Where one turn sends some rows of the set: a few examples, then the rows asked:
serif: [ 0.30  0.46 -2.11  1.74 -0.54  1.79 -0.91 -0.75 -2.47  2.01  2.06  0.92
  1.86  0.38 -0.32]
zutuv: [-0.02  0.63  0.87 -1.03 -0.37 -0.44 -1.65  0.33 -0.70  0.28 -1.79 -0.40
  1.20 -0.87 -1.24]
Tib: [ 0.04  0.80 -0.37  2.09  0.14  2.71  1.43  1.99 -0.26  1.45 -0.20  0.95
  2.64 -2.54 -1.82]
fupo: [ 0.43  1.29 -1.20 -1.18  1.41  0.30  2.14 -0.51  0.14  1.51 -0.76  3.15
  1.82 -0.68 -1.98]
kedaz: [ 0.57  0.16 -0.31 -0.58 -0.68 -0.20 -1.96 -0.95  3.10  1.67  0.21  3.86
  0.36 -1.17 -0.02]
mib: [-1.30  0.56 -1.66  0.00  2.06  2.16 -3.43  1.02 -0.71  0.47  0.53 -0.53
  2.88 -1.43 -1.24]
fanuz: [ 0.86 -0.36 -1.33 -3.07  1.47  0.86 -1.00  1.49  0.04  2.64 -0.10  2.37
  0.82  1.17 -0.66]
Kog: [ 0.11  3.13 -1.50  1.53  0.73  0.98 -0.32  0.20  1.40  2.31 -1.72  3.02
  1.77 -1.59  0.52]
pag: [ 0.40 -2.16  0.81 -0.10 -1.33  1.55 -0.17  1.09  1.54  0.75  1.81  1.90
  1.31 -2.22 -2.38]
bive: [ 2.03  0.92 -2.66 -1.11  0.96  0.03 -1.28  2.30 -0.44  1.69  0.23  1.62
  0.25 -3.45 -1.98]
legup: [ 2.08  1.84 -1.10  0.74 -0.57  4.50 -1.58  0.99  1.19  0.02  0.57  2.57
  2.40 -1.46 -1.29]
zosa: [-1.89  0.63 -2.11 -1.54 -0.14  1.85 -1.19  1.97  0.31  3.65 -1.47  1.78
  2.23 -2.45  0.34]
banik: [-1.41  0.51  0.69  0.14 -0.51  3.95 -1.62 -1.96  1.00  1.26  0.22  0.64
  1.71  0.03  0.35]
Zono: [-0.89  1.53  0.72  0.43  0.13  0.89  0.64 -0.34 -1.00  0.47  1.35  3.19
  2.65 -0.54 -2.16]
ses: [ 0.11  0.62 -0.20 -1.25  2.27  2.80 -0.90  3.13  1.75  0.45  0.05  0.67
  2.00 -0.24 -1.68]
Kiv: [ 3.12 -1.06 -0.87  1.33  0.36  1.24 -2.09  0.24 -0.19  1.00  0.46  2.00
  1.48 -3.92 -0.91]
lage: [ 0.08 -1.75 -2.21 -1.48 -0.94  1.77 -0.75  1.09 -1.84  3.65  1.69  2.09
  1.32 -0.81  0.12]
luki: [ 1.22 -0.17 -1.05 -1.22  0.56  0.98  1.97 -0.15  0.46  2.10  0.57  3.66
  0.06 -1.58  1.04]
Nuf: [-1.05  1.59 -0.22 -0.41 -1.07  3.70 -1.22  0.51  1.51  1.35 -2.32  2.33
  0.48 -0.15 -1.50]
zoti: [ 1.26 -0.03 -1.10  1.66  0.76  0.92 -2.01 -0.66  1.58 -0.81  2.06  0.06
  0.73 -0.27 -1.45]
pomid: [-0.69 -0.01 -2.96  1.33 -1.58  0.00 -2.24 -1.66  0.15  2.27  0.64  1.30
  0.95 -2.48  0.56]
Nasev: [ 0.88  1.65 -1.35  0.09  1.89  0.94 -1.03 -0.47 -0.65  0.85  0.44  1.25
  1.58  2.50 -1.19]
defut: [-0.53 -0.41 -3.98 -1.46 -0.12  1.70 -2.36  0.49  1.19  0.93  0.28 -0.04
 -0.68 -1.17  0.60]
dapiz: [-1.23 -1.12 -1.69  0.43  0.99  2.28 -3.21  0.97 -0.07  0.55  1.84 -0.40
 -0.26 -1.26  0.10]
mav: [-0.46  1.13 -3.97 -1.71  0.98  1.49 -2.48  0.41  0.64  0.83 -1.13 -0.04
  2.57 -1.11 -0.67]
Mik: [-0.16 -1.26  0.11  0.27 -0.27  0.60 -1.85 -0.24  0.06  2.48 -2.56  1.83
 -0.68 -2.61 -1.36]
pidog: [-0.13  0.07  0.60  0.30 -0.61  1.57  0.49  0.12 -0.57  1.23  2.83  3.71
  1.13 -1.28  0.85]
vonur: [ 0.70  0.77 -2.99 -0.07  0.81  4.48 -1.40  0.09  1.26  2.52  2.20  2.66
  0.66 -2.60 -0.43]

mib turns into dapiz
pag turns into kedaz
banik turns into vonur
And these:
legup turns into Kiv
zoti turns into pomid
Zono turns into pidog
lage turns into fanuz

